One turning vector, and how many ticks it has turned
The counts run from 0 to 670.
 77  90  95  54 111  77  94 121  92 102 111 109  77 152  67 104 114  68  78  81  87 109  92  86 114  94  96 110  95 112  99 109 102 118 103 103  84  95  96 101  51  86  98 111 107  82  93  94 110
223
114  89 105 100 105 119  71  97 120  88  91  85 101  88  74  98 105  54  86  87 113  89  81  86 118 106 114 115  97 133 117  76 108  70  88 115 102 123 135 113  99  85 120  97 113 107  93  81 120
123
 95  95  89  82  95 109 101  95  90 113  98  98  44 138  82  80 109  97  78  81 118  94  82  97  70 114  94 105  79  91 116 103  90 117  92 109  80  88  84  91  47  75  92 104 102  84 108 111 122
619
 44  96  93  77  97 104  99 101 112  93 128  95  78 112 118  94 137 101 139 108  81 112  92  91  74 102  89 105  96  86  93 106 101  92 118  75  92 107 115 105  92 114  74 123  79  96  88 134 117
489
 84 112  94  83 120 103 128 135  91  98 119 113  86 109  96 104 128  65 104 104 105 106  73  96 104  96  92 115  69  86  75  95  92 151 105 111  95 130  90  83 108 124 109 105  82  95 108 109 100
548
 91  90  96 120  97 107  94 112 105  57 107  84  95  89  88  53 106  98  74  89  96 117  84  93 105 102 149  81  60 125  84  96  81  97  93 112  89 111 101 113 105 110 111  87 111 101  83 101 101
591
114 109  79  95  98  97 108 106 102 104 103 118  78 103 121  80 113  80  99 113  83 108  76  74  84 111  98  97  52  90  97 114 105 125 120 115  88 125  79  75 108  99  91  86  92  53  75 118  97
295
123 101 102  85  92  87 119  70 122  79  98  94  99 114 104  88 119 100  93  99  89  95 108  68 100  94 143  76  99 107 100  69 134  52  82 114  82  92 101 104 103  70 113 103 100 103  75  88 116
326
134 108 103 103 110 112  67 107 110 115  76 103  85  92  88  93 102  56  81 102 114  96 116  52  99  92  92 109 112 121 118  94 117  67 105  99  95  98 108  97  93  67 128  99 106  73  90  79 111
117
 90  62 111  81  95 124 107  71  97  86 123  73 105  78 107  54 114  81 119 103 102 105 102  90  90  62  82  89  72 104 123  92 112  94  85  72  76 101 101 119  97 103 103 115 104 122 102 104 105
132
 92  88 121  92 122  97 116 130  83 122  95  98 112 119  77  97 127  72  78 103 112 122  98 105  96  91 115  99  83 135  63  99  88 146 108 108 101  79  91 124  87  86 122 106  90  92  78  95  98
404
115  99 121  96  95 118 108 102 121  91 100 128 101  83  99 126 119 115 100 104 111 116  90  76  81 115 115 105  93  80 131  98  79  83  91  86 110 115 115  80  85 104  88 101  60  74 101 153  96
357
133 128 106 109 120 119 111  96 101  96 104  95  96  91  84  68 101 109  71 107 126  98 109 100  82  82 107 114  80  95 105  71  98 121  89 112  90 119  91 121  65  88 135  92  81  66 100  79  83
262
100  80  83 109  85 126  87 112 106  83  99  77  76  68 107  55 101  75  90  90 122 108 111  66  79  95  89  99  76 108 100 109 103  78  99 101  83  98  81  95 132 124 116  88 104 109  78 121  99
441
 95  94 130  87 120 103 114 128  87 103 109 100 107 103 111 106 124  79 134  98 111 114 102  90  85  79  72 114  90  85  87 116 111 119  84  93 109 125  79  82 111 126  94 134  70  90  88 135 101
550
116 124 107 116 128  90 107 115 113 104  97  84  86  94 131  96 142  88 110  97 110 113  75  95 133  79 111  89  83 135  68  85  88 106  95 111 106 123  94 109 101 107 121 125 101 103  94  79 114
393
109 116  96  98 121 101  90 116 123 125  92  80  50 109 110 109 121  69 124 115 102 104  63 113 105  88  81  98  90 115  78  92 107 118 116 119 117 134  91 112 112  88 112 112  72  92  70 109 105
245
 90  73 127  66 106  95 118  88 126  64 109  84 122 105  50 102 110 111 115  98 101 113  97 102 116  61 102 103 105  95 117  93 111  83  85 106  88 117 115 118  79  94  98 111  99 111  75 109  97
71
107 110 139 110 130 106 121 109 100  77  89 111 135  95  90  93 129 124  91  97 107 116 109  87  64 113 110 106  94  87 110 105  91  92  81  87  88 111 103 117  59 109 106 102  79  66 113 114  98
412
 93  91 117  98  98 109 102 118  98  95 120 127 143 103  93 112 134  77  87  85 102  96 109  75 103 101 133 109 111 123  97  69  94  90  80 102 117  87 144  91  72  80 107 132  88 100 101  93 120
667
119 115  69  97 110 108 100  93 144  96 105 107  82  85  85  83 117 121  89 108 128 132  83  86 101 104 104  94 100 127 115 100  65 107 127 140 108 100 108  90  75 111 110  87  93  69  87 127 102
53
106 106 106  82  96 135  94  77 127  90 113  98 107  72  66 107 105  89 100 101 138 126  97  94 110  76 103 134 107  97 118  64  85 104 103 107 101 127 136 102  78 100 105 107  82  97 113 101  94
516
103  74 105  88  88 123 120  88 106  97 106  87  95  97  81  74 102  88 113  95 148  94 134  85  64  78  75 121 112  84 100  99 120  89  83 127  88  91  86  97  88  80 111 122  97 113  81 120 102
314
 86  90 105  75  93 102 122 113 108  85  94 115 113 112  80  80 102  65  96  87 107  89 129  71  63 128  95 116 104  91 101 120 121  81  83 134  90  64  85  91  88  69 105 118  86 101  92 108 107
166
 85 104  88  95  89 118 101 110 126  88 108  70  85  95 112  66 121 101 112 104 114 115 108 112 108 104 112  90  76 132  60  83  90 103  90 136 107  95 105 129  83  94 103 118  92 116  63 107 102
646
 97 125 117 106 111 110 114 104  89 104 105 107  96 129  89 102 130  99 115  85 121  95  72 115  83 113 109 137  72  91  74  81  81 133  85 137 104 122 104  83  79  98  97 129  90  83  90 119 123
157
104  82 107  71  91 122  75 110 100  99 119 102  86 101  89 106 101  64 116  97 118  88 112  70 107  65  62 120 120  83 120 101 122  85  63 105 104 107 111  81  80  92  94 135  81  98  96 116  98
369
 91 119 123  87 115  95  85 107  92  87 104 121 115  92  78 103 114  58 111 100  83  96 104  58  84  91  81 142 103  72 109 108 120  92 115  86  85 125 105  85 105  93 109 114  97  64 109  92  99
423
 60 108  83  83 108  91  98 111 115  87 122  86  69 133 118 102 139  83 103  90  73  91  72  95  96 122 123 100  90  97  73  85 103  95  96 103 106 120 121 101  78 103  80 117  89  91 101 103 124
487
133 110 121 108  95 110 118 114  99 116  97 100 108  80 124  87 112  91  82 110 116 112 130  64  93  83 130  84  76 113  78  79 110 107  84  97 109  86  85 102  97  73 120 114  65  86  69  94  83
656
 88 127  72  91 118  92  78  66 139  74 131  87  82  91 106  90 129 101 101 100  81 113  83  75  91 115 116 120 115 107  93  95 114  76 122 109  96 127 129 102  82 118  94 101  92  80 112  98 114
180
102 115 117  90 102  77  98  84 100  97  86  93  62 120 100 116 123  73  86  70  78 108  60  88 106 128 143 105  79  94  87  92 114  79  96  84  90 107  93  88 103  75  96 123  97  94 101  86 125
481
104 124  79  81 115  98  86  54 111  85  97  80  69  99  84  97 106  86  77  83  93 113  74  84  85 136 121 128 101  90 103  94 129  83 110 102  91 112  90 102  87  83 103  83  80  74 113 100 107
174
 92 140  83 100  98  93  72 104  89  79 126 100  78 110 107  92 121  78  85  70  75 105  78  62 113 117 129 133  88  97  78  84  99  94  94  93  97 115 111  79 109 106 117 123  84  77 106  87 120
30
 97  82 103  83 101 126 123  60 110  99 111  75  90  92  84  75 109  91 114  99 141  97 119 103  48  77  68 122 115  70 107  93 118 106  92 125  92 105  92  94  79  90 100 110  83 106  98 116 103
313
101 139 105  95 127  96 118 116 106  86  99 143  98 103  84  91 135 106  86 102 102  99  82  85  68 122 109 118  90 108 112  97  74 111 128 109  77  89 104 115  71  80 120 107  93  72 129  81 114
416
 91 107  89  62  99  94  92 112 110  66  89  91  61 117  76 100 108  91  66  78  96 121  72  88 114 130 102 115  86  93 103 110  98  96  86 100  76 119  86 110  73 117  98  83  95  82 108 112 106
229
100 112 100  76  86  90  82  91 103 104  79  91  75 102  80  83 101  80  81  78 104 105 104  63  88 141 101 123 113 113 109 107 117  57 107 105  80  63  79 106 105  73 112  99  88  92  82  99 122
172
104 108  85  71 116  95 114  60 136  92  96  86  63 106 118 111 116  72 109 107  81 101  70  88 100 111  96  95  82  78 126  96 135  75 111 110  97 130 105  96  83  95  81  93  96  93 118  89 111
631
 95 106  95 128 101  96 122 109 116  92 108 120  77  78 109  69 117  91  78 104  96 120  82  77  87  95 126  69  53 122 101  91  61 122 140 105  90  88 105  91 105  88 119  97 109  98 105  85 112
597
114 130 101 108 131  94  80  74 122  93 108  91  73  98  93  80 115  82 108  98  92  83  70 100  95  80  98 103 114 124 109  93 110  79 111 133 101 120 108 105  93  68 130 123  91  93 113  70 127
575
115 105 132  99  83 121 121 101 112  93 105 127 116  73  76 114 117 110  98  96 134 129 105  58 107  73 109 115 102  81 113  74  72 105  95  86  86 101 116  73  96 105 112 114  88 104  91 122  96
209
120 111 105 112 114  99  99 117 120  97  92  79  99  74 125  97 140  78 112  93 123 119  93  77 136  81 112  91  87 129  70  81  92  87  88  97  98 111  96 100 120 125 125 122 100 118  82  84 115
392
